grid =
[[142 138 122 123 131 117 131 122 118 126]
 [109 125 114 150 121 147 126 113 131 149]]
grid[0, 0] -> 142
grid[:, 8] -> [118, 131]
grid[0, 9] -> 126
grid[0, 7] -> 122
grid[1, 1] -> 125
grid[1, 7] -> 113
grid[1, 3] -> 150

X =
[[133 120 130 126 135]
 [131 140 126 140 126]
 [125 121 133 131 128]
 [149 132 118 125 122]
 [119 136 125 128 124]
 [139 130 110 127 126]
 [128 122 130 125 121]
 [121 130 123 155 141]
 [135 127 114 125 119]
 [124 117 134 133 125]
 [114 137 129 145 130]
 [119 119 140 128 128]
 [122 140 125 136 119]
 [131 115 137 128 138]
 [133 125 131 128 142]
 [131 134 127 128 126]]
X[0,0]	133
X[8,0]	135
X[3,1]	132
X[5,1]	130
X[:, 3]	[126, 140, 131, 125, 128, 127, 125, 155, 125, 133, 145, 128, 136, 128, 128, 128]
X[15,4]	126
X[14,0]	133
X[12]	[122, 140, 125, 136, 119]
X[10]	[114, 137, 129, 145, 130]
X[8,4]	119
X[2,2]	133
X[5,3]	127
X[8]	[135, 127, 114, 125, 119]
X[14,2]	131
X[8,3]	125
X[2,0]	125
X[1,0]	131
X[6,4]	121
X[15,0]	131
X[11,2]	140
X[5,4]	126
X[11,1]	119
X[3,2]	118
X[10,2]	129
X[0]	[133, 120, 130, 126, 135]
X[:, 4]	[135, 126, 128, 122, 124, 126, 121, 141, 119, 125, 130, 128, 119, 138, 142, 126]
X[5]	[139, 130, 110, 127, 126]

a =
array([[147, 110, 114, 125],
       [119, 137, 122, 117],
       [133, 121, 131, 144],
       [125, 128, 138, 140],
       [118, 135, 116, 139],
       [132, 121, 122, 146],
       [146, 133, 144, 135],
       [132, 147, 123, 104],
       [121, 137, 144, 126]])
a[0,0] -> 147
a[7,3] -> 104
a[1,1] -> 137
a[3,0] -> 125
a[6,3] -> 135
a[4] -> [118, 135, 116, 139]
a[8,1] -> 137
a[7,0] -> 132
a[4,3] -> 139
a[6,2] -> 144
a[:, 3] -> [125, 117, 144, 140, 139, 146, 135, 104, 126]
a[0,2] -> 114
a[0] -> [147, 110, 114, 125]
a[:, 2] -> [114, 122, 131, 138, 116, 122, 144, 123, 144]
a[:, 0] -> [147, 119, 133, 125, 118, 132, 146, 132, 121]
a[:, 1] -> [110, 137, 121, 128, 135, 121, 133, 147, 137]
a[1,2] -> 122
a[3,2] -> 138
a[3,3] -> 140
a[7,1] -> 147

m =
147,113,130,140,134,116,141,140,111,121,146,144,106,134,110
109,111,114,148,127,115,145,115,151,104,153,115,122,148,154
120,115,148,108,149,110,104,132,119,130,113,103,148,132,115
103,104,123,144,130,151,117,109,120,136,131,122,104,152,148
140,128,102,151,152,127,121,126,147,137,150,123,152,101,132
110,106,124,113,107,107,129,145,124,107,103,127,119,155,134
128,154,120,130,104,136,139,117,126,128,139,150,144,120,103
117,134,124,102,153,112,115,117,150,145,134,112,134,120,123
133,146,122,154,136,118,127,105,123,145,114,140,152,124,109
104,132,145,114,136,107,128,141,125,149,121,138,140,112,113
153,146,121,149,114,145,130,112,148,145,107,141,111,131,122
105,148,149,140,134,128,116,104,133,124,121,123,148,106,136
m[0,-15]: 147
m[:, -1]: [110, 154, 115, 148, 132, 134, 103, 123, 109, 113, 122, 136]
m[5]: [110, 106, 124, 113, 107, 107, 129, 145, 124, 107, 103, 127, 119, 155, 134]
m[4,-5]: 150
m[:, -10]: [116, 115, 110, 151, 127, 107, 136, 112, 118, 107, 145, 128]
m[-1,-11]: 134
m[-7,-9]: 129
m[-2,-14]: 146
m[-9]: [103, 104, 123, 144, 130, 151, 117, 109, 120, 136, 131, 122, 104, 152, 148]
m[11]: [105, 148, 149, 140, 134, 128, 116, 104, 133, 124, 121, 123, 148, 106, 136]
m[8,5]: 118
m[8]: [133, 146, 122, 154, 136, 118, 127, 105, 123, 145, 114, 140, 152, 124, 109]
m[-1,-8]: 104
m[-6,8]: 126
m[0,12]: 106
m[-2,11]: 141
m[9,2]: 145
m[4,9]: 137
m[-8]: [140, 128, 102, 151, 152, 127, 121, 126, 147, 137, 150, 123, 152, 101, 132]
m[-5,0]: 117
m[-3,-6]: 149
m[:, -13]: [130, 114, 148, 123, 102, 124, 120, 124, 122, 145, 121, 149]
m[-6,-15]: 128
m[1,-14]: 111
m[7]: [117, 134, 124, 102, 153, 112, 115, 117, 150, 145, 134, 112, 134, 120, 123]
m[7,-8]: 117
m[6,-9]: 139
m[5,-1]: 134
m[0,-2]: 134
m[-12,-12]: 140
m[:, -7]: [111, 151, 119, 120, 147, 124, 126, 150, 123, 125, 148, 133]
m[-10,5]: 110
m[:, 12]: [106, 122, 148, 104, 152, 119, 144, 134, 152, 140, 111, 148]
m[-3,8]: 125
m[0,-8]: 140

W =
[[113 132 102 119 112 140 110 104]
 [134 106 126 106 119 106 114 121]]
W[0, 0] => 113
W[:, 7] => [104, 121]
W[1, 6] => 114
W[1, 0] => 134
W[:, 2] => [102, 126]
W[0, 2] => 102
W[0, 4] => 112

B =
[[137 123 120 131 134]
 [108 113 103 119 122]]
B[0, 0] -> 137
B[1] -> [108, 113, 103, 119, 122]
B[-2, -2] -> 131
B[1, 3] -> 119
B[-1, -4] -> 113

data =
[[134 132 135 130 136 142 122 119 129]
 [111 125 121 129 130 118 142 131 133]
 [130 111 125 139 121 122 138 134 126]
 [132 121 122 137 124 129 135 124 135]
 [120 138 129 115 135 131 111 140 133]
 [123 135 125 116 128 118 123 140 124]
 [131 127 127 130 130 120 120 134 121]
 [118 139 126 112 137 130 102 139 139]
 [136 127 131 142 126 136 139 109 129]]
data[0][0] -> 134
data[0][7] -> 119
data[8][0] -> 136
data[:, 0] -> [134, 111, 130, 132, 120, 123, 131, 118, 136]
data[1][7] -> 131
data[5][4] -> 128
data[3][4] -> 124
data[6][6] -> 120
data[5][3] -> 116
data[2][8] -> 126
data[4][4] -> 135
data[4][8] -> 133
data[0] -> [134, 132, 135, 130, 136, 142, 122, 119, 129]
data[1] -> [111, 125, 121, 129, 130, 118, 142, 131, 133]
data[3][5] -> 129
data[7][5] -> 130
data[:, 5] -> [142, 118, 122, 129, 131, 118, 120, 130, 136]
data[:, 4] -> [136, 130, 121, 124, 135, 128, 130, 137, 126]
data[8][1] -> 127
data[:, 6] -> [122, 142, 138, 135, 111, 123, 120, 102, 139]
data[5] -> [123, 135, 125, 116, 128, 118, 123, 140, 124]
data[8][5] -> 136
data[3][8] -> 135
data[2][2] -> 125
data[5][0] -> 123
data[2][1] -> 111
data[6][5] -> 120
data[1][0] -> 111

x =
[[129 125 109 131 127 133 132]
 [122 126 132 127 129 120 107]
 [129 113 133 127 128 131 126]
 [127 127 128 128 128 131 128]
 [103 131 117 129 128 133 125]
 [124 152 122 127 128 128 129]
 [123 129 127 128 129 129 109]
 [117 128 125 128 128 127 141]
 [133 116 133 128 128 121 128]
 [132 128 126 129 128 128 129]
 [135 124 126 129 129 128 109]
 [124 129 131 127 127 134 128]
 [125 125 131 128 128 107 129]
 [126 126 135 129 128 149 125]
 [129 144 133 128 129 124 127]
 [127 125 126 129 128 127 139]]
Rows and columns are counted from 0.
(0, 0): 129
(5, 2): 122
(13, 0): 126
(2, 4): 128
(5, 1): 152
(10, 2): 126
(4, 6): 125
(3, 3): 128
(14, 0): 129
(0, 2): 109
(3, 4): 128
(9, 0): 132
(10, 4): 129
(3, 1): 127
(14, 2): 133
(2, 1): 113
(15, 6): 139
(1, 2): 132
(5, 3): 127
(10, 0): 135
(11, 3): 127
(2, 6): 126
(13, 2): 135
(7, 4): 128
(6, 5): 129
(15, 0): 127
(15, 5): 127
(11, 5): 134
(14, 5): 124
(6, 4): 129
(10, 1): 124
(10, 3): 129
(13, 4): 128

arr =
[[124 127 126 117 126 135]
 [126 134 137 122 140 118]
 [128 127 131 142 145 133]
 [128 124 127 130 122 125]
 [121 139 132 131 132 128]
 [ 99 129 126 131 128 126]]
Indices start at 0.
row 0 col 0 = 124
row 3 col 5 = 125
row 0 col 5 = 135
row 3 col 3 = 130
row 1 col 0 = 126
row 5 col 0 = 99
row 0 col 2 = 126
row 1 col 2 = 137
row 5 col 5 = 126
row 4 col 4 = 132
row 1 col 3 = 122
row 2 col 0 = 128
row 4 col 3 = 131
row 1 col 1 = 134
